Here are some points, one per row:
[-0.4 -1.4 -0.2  2.   0.3  0.9  0.9  1.7 -1.1  0.1 -0.7 -0.6  0.   1.4
 -0.9 -1.5  0.   2.  -0.8 -0.5 -0.7 -1.2  1.8  1.6]
[ 2.   0.  -1.7  0.8 -0.6 -0.4 -1.  -1.8  0.8  0.5 -1.1 -0.9  0.8 -0.3
  1.3 -0.1 -0.1  0.2 -0.8  0.3 -0.5  0.5  1.1 -1.3]
[-0.1  0.7 -0.6 -0.6  0.6 -0.1 -0.5  0.4 -0.7 -1.3  1.9  1.6  1.1 -1.6
 -1.8 -0.3  0.6  1.7  1.6 -0.9  0.6  0.2 -1.  -1. ]
[ 0.6  0.8  0.6  0.5  2.1  0.3 -0.1  0.3 -0.6  0.9  1.4 -0.6 -0.6 -0.2
  1.3  0.1 -1.  -1.7  0.9  1.4  1.4  0.1  0.3 -1.3]
[ 0.9  0.6  0.4  1.9  0.4  0.7  0.1 -1.5 -0.9 -0.2 -1.3  0.7 -0.7  0.5
  1.1  2.2  0.7  0.7 -0.5 -0.9  0.  -0.5  0.1  1.2]
[-0.6  0.2  2.   0.8 -0.3  0.  -1.3 -0.5  1.1  0.9 -1.6 -0.2  0.2 -0.6
  1.5  0.2  1.8  1.   1.  -0.2  0.1  2.2 -0.1  0.6]
[ 0.2  0.7 -0.3 -1.7 -0.6 -1.7 -0.6  0.2 -1.9  1.2  0.  -0.5  1.6  0.7
 -0.4  1.2 -0.4 -0.5  0.2 -0.2 -0.1  2.2 -0.8  0.5]
[-1.2 -1.3  0.4 -0.9  0.5  0.8  0.5  0.6  0.1  0.5 -1.   1.1 -0.9 -0.8
 -0.5 -0.1  0.6  1.3 -0.6 -0.2 -0.6  0.8 -0.3 -0.8]
[-0.6 -0.5 -0.3  2.1 -1.3  0.4  1.   1.   0.8 -1.6  0.9  0.9  0.2  1.
  0.7 -2.5  1.6 -1.2 -1.2 -0.2 -0.8 -0.1  0.6  0.1]
[-0.1  0.3 -0.2 -0.9 -0.2  1.9  0.6  1.3  0.2  1.7  0.2  1.1  0.4  0.8
  0.   0.1 -1.4  0.7  0.6 -0.1 -2.   1.4 -0.4 -1.4]
[-0.6 -0.6 -0.1 -1.6  0.1  2.3  0.3  0.8 -1.  -1.5 -1.4  0.9  1.1  0.1
 -1.1  1.1  0.5  0.5 -1.1  0.1  0.2 -0.1  1.1 -1. ]
[-0.7 -1.3  0.2  0.7  0.5 -0.6  1.1 -0.6  1.4 -1.   1.4  2.1  0.2 -1.2
  0.9  0.3 -1.9 -0.9 -1.3  0.3  1.1 -0.4  1.5  0. ]
[-0.6 -0.5  1.1  0.5  0.   0.7  0.3  1.4  0.8  2.4  0.8  2.4 -0.7  1.5
 -0.8 -0.7 -1.4  0.7  1.1 -0.7 -0.1  0.7 -0.7 -0.3]
[ 1.3  1.2 -0.4  0.7 -0.8  0.4 -0.6 -2.4 -0.9  0.8  0.4 -1.2 -1.3 -1.1
 -0.6 -0.2  0.1 -0.6 -2.5  0.1 -1.3  2.2  0.4  0.4]
[ 1.  -1.9  0.2 -0.6 -0.6  0.4 -0.2 -1.1 -1.2  0.4 -0.3 -0.2  0.5  0.7
  0.2  1.6  1.2 -0.1 -0.4 -2.1  0.8 -0.1  0.9  0.9]
[ 1.3  0.   0.7 -1.  -0.4  0.2  0.6  1.9 -0.3  0.  -0.1 -0.3 -1.5 -2.8
 -0.4 -0.6 -0.2  0.  -1.1 -1.2  0.2 -2.4  0.7  0.7]
[ 0.2 -0.3 -0.3 -0.3 -1.7 -0.3  1.3  0.1 -0.1  0.5 -1.7  0.  -2.  -0.8
 -0.1 -2.4 -1.5  0.3  0.2 -0.4  0.7  0.5 -1.  -1.2]
[ 0.4  0.5 -2.1  0.4  0.2  0.  -0.2 -0.8  0.9  0.7  0.7  0.2 -0.1 -0.9
  1.2  0.2  1.7 -0.4 -0.2  0.5  1.1  1.1  1.1  0.6]
[-2.1  1.3 -0.6 -1.3 -0.1 -1.1 -1.  -0.2  0.5  1.   0.3 -1.1 -0.7  0.7
 -0.4  1.5 -2.  -0.7  0.8  0.1  0.5  0.  -0.4  0.7]
[ 0.3 -1.8 -0.5 -1.7  0.6  0.1 -0.3  0.1  0.9 -0.5 -0.8  1.1 -2.5 -0.1
  0.5 -1.4 -0.4 -0.1  0.4  1.2  0.  -0.3 -1.5  0.5]
[-0.6 -0.2 -0.1 -0.7  0.3  2.1 -0.2  0.3  0.5 -2.7 -0.1 -0.3  0.  -2.3
  0.9  0.2 -0.9  0.7 -0.1 -0.8  0.2  0.5  0.9  0.8]
[ 0.2  1.2 -0.1 -0.6  0.4 -1.2 -0.6  2.2  1.9 -1.   0.7  0.4 -1.5  0.3
 -1.4 -0.3 -0.4  0.9  0.9  1.8 -0.1  0.  -0.3  0.4]
[ 0.  -0.3  0.3  0.9 -1.8 -0.4 -1.   0.   0.1  0.9  1.   0.3  1.1 -0.5
 -2.1  2.1  2.1 -1.9  0.8  1.5 -0.2 -0.6 -0.9 -1.5]
[-0.1  0.9 -0.3  0.4 -1.2 -0.9  0.6  1.5 -0.8 -1.9  0.8  0.6 -0.6 -0.2
  0.1  1.2 -0.6  1.5 -0.4  0.9  0.4  1.2 -1.4 -1.3]
[-1.4 -1.7  0.5  0.5  0.8 -0.7  0.  -0.2  0.   1.3  0.7  0.5  0.  -0.3
 -0.7 -1.7 -1.9 -0.2 -1.6  0.9 -0.2  0.   0.6 -1.6]
[ 2.3  0.2  0.4 -0.4  1.3 -0.9 -1.9  1.2 -0.2 -0.5 -0.7 -0.8  1.4  0.4
  0.3 -0.5  1.3 -1.6  0.8 -1.3  0.9 -0.8 -2.   1.2]
[-0.4 -0.2 -0.1  0.5  1.3 -0.6 -0.6 -0.8  0.3  0.3  0.9 -1.5  0.1 -0.2
  0.7 -0.2 -0.3 -1.6  0.1  1.4  0.9  1.2 -0.1 -1.1]
[-0.3 -0.4 -1.4  0.5  0.5 -0.4  0.4  1.   0.5  0.2 -1.3  0.6  1.2 -0.5
 -1.  -0.6  0.5 -0.2 -0.6 -0.1 -1.6 -1.7 -1.6  1.3]
[ 0.5 -1.3  1.1  2.1 -0.8  0.4 -0.3 -0.8 -0.1 -0.2 -2.  -1.7 -0.9  0.9
  0.6  0.6 -1.3 -0.8  0.5 -2.  -1.1 -0.4  0.8  0.3]
[ 0.2 -0.2 -0.3 -1.1 -0.6 -0.7  1.1  0.  -1.3 -0.9 -0.5  1.1  0.4 -0.8
  0.1 -0.6 -0.8  0.  -0.5  0.5 -1.  -0.8 -2.   1.1]
[-0.2  0.8  0.2 -1.3 -0.1 -1.2 -0.3  0.5 -0.1 -1.   0.   0.4  1.8  0.4
 -0.1 -0.5 -1.5  0.8  0.5 -0.3 -1.3 -1.5 -0.3 -1.4]
[ 0.3  1.   1.  -1.7 -1.6 -0.4 -0.8  0.5 -0.1 -1.1 -1.   1.2  0.6  2.2
  0.5 -0.7  0.2  0.7 -1.2  0.7 -1.  -1.4 -0.9 -0.6]
[-0.9 -0.3  0.9 -1.3 -0.6 -0.2 -0.3 -1.5  0.9  0.6  0.9 -1.6 -0.6  0.7
  0.3  1.7  0.8  1.9  0.6 -0.4  0.9  0.8 -1.9 -1.3]
[ 1.8 -1.1 -0.1  0.6  0.2  0.4  0.2 -0.3 -0.2  1.   1.9 -1.3  0.6 -0.2
  0.7  1.5  0.7 -0.5 -0.9  1.3  0.6 -1.5 -0.1  1.1]
[-1.6  0.8  1.1 -1.5  1.1  1.5 -0.9 -1.5 -1.7  0.2  1.7 -1.4  0.2  0.6
 -0.4 -0.4 -0.4  0.   1.7  1.   0.5 -0.5 -1.   0.7]
[ 1.  -1.   0.  -0.2 -0.3  1.8  0.8 -0.9 -0.9 -1.1 -1.2  0.5  0.1  1.7
 -2.3 -0.1 -1.7 -0.1 -1.3 -0.8  0.  -0.3 -0.3 -0.4]
There is one direction along which these points spread out most. Take the direction at right angles to it along which they spread out most. Go by this last direction. How far along it is each point below, from 0 to 99? The average is 50, and the first point in the table lies past the average. One standard deviation of the points above along it is 16.
[-1.6  1.8  0.8  0.   0.8  0.5  0.9 -1.1  1.4  2.  -1.3 -1.6 -1.1  0.1
  0.3 -0.1 -0.3  0.1 -0.3 -1.1  1.   0.5 -0.8  0.7] 51
[-0.7  0.6 -0.3  0.4  0.8 -1.2  0.5 -0.1  0.4 -1.9  0.1  0.6  0.  -0.1
 -1.6 -0.6 -0.6  1.6  0.8  0.1 -0.2  0.8 -0.7 -0.8] 33
[ 0.   1.2  0.2  0.1  0.2 -0.3 -0.9 -0.1  0.2 -0.6  1.4 -0.7  0.6  1.4
 -0.1  0.7  1.3 -1.4 -0.9  0.1  0.1  1.8  1.5 -0.7] 51
[ 0.  -0.3  0.   0.8 -0.9 -1.1 -1.6 -1.7  0.   1.   0.7 -0.3 -0.3  1.1
  0.5 -1.6  0.4 -0.5  0.2 -0.5 -0.4 -1.4  1.6  1. ] 66
[ 0.8  2.3  0.3  0.7  0.7 -0.1 -0.3 -1.1  0.1  1.4  0.7  0.1  0.4  0.8
  0.3  0.1  1.2 -0.7 -0.4  0.5 -0.2 -2.   1.2 -1.2] 55
[-0.2  0.7  0.4  1.7 -0.8  0.5 -1.4  0.  -0.4  1.2 -2.2 -0.3  1.5  0.
  0.6  0.5  0.1  0.8  1.6  1.2  1.3 -0.5  0.9  1.1] 59
[-0.3  0.5 -0.3  0.3  2.  -2.   1.1  0.7 -1.  -0.6 -1.1  0.2 -2.  -1.3
  1.2  0.2  1.4 -1.9  3.  -0.6  0.6 -0.3  2.   0.8] 56
[ 0.2  0.1 -1.4  1.1 -0.9  0.4 -0.6 -0.1  0.2  0.5  1.2 -1.2 -0.8  1.
  2.   0.1  0.4  0.1  0.4 -0.4 -0.8 -1.8  1.  -0.4] 64
[ 1.3 -0.9  0.9 -0.1 -1.3  1.2  2.7 -0.1  0.9 -0.9 -0.9  0.2  2.4  0.6
 -1.5 -0.2  1.1  1.   1.   0.6 -0.8 -0.2  1.2  0.2] 62
[ 0.  -1.5 -0.9 -2.   0.2 -0.7  1.5  1.1  0.7 -1.2  0.8  0.3  0.2 -1.9
  1.2  0.4  0.   0.7 -0.5 -1.4  1.   0.4  0.2  1.3] 52
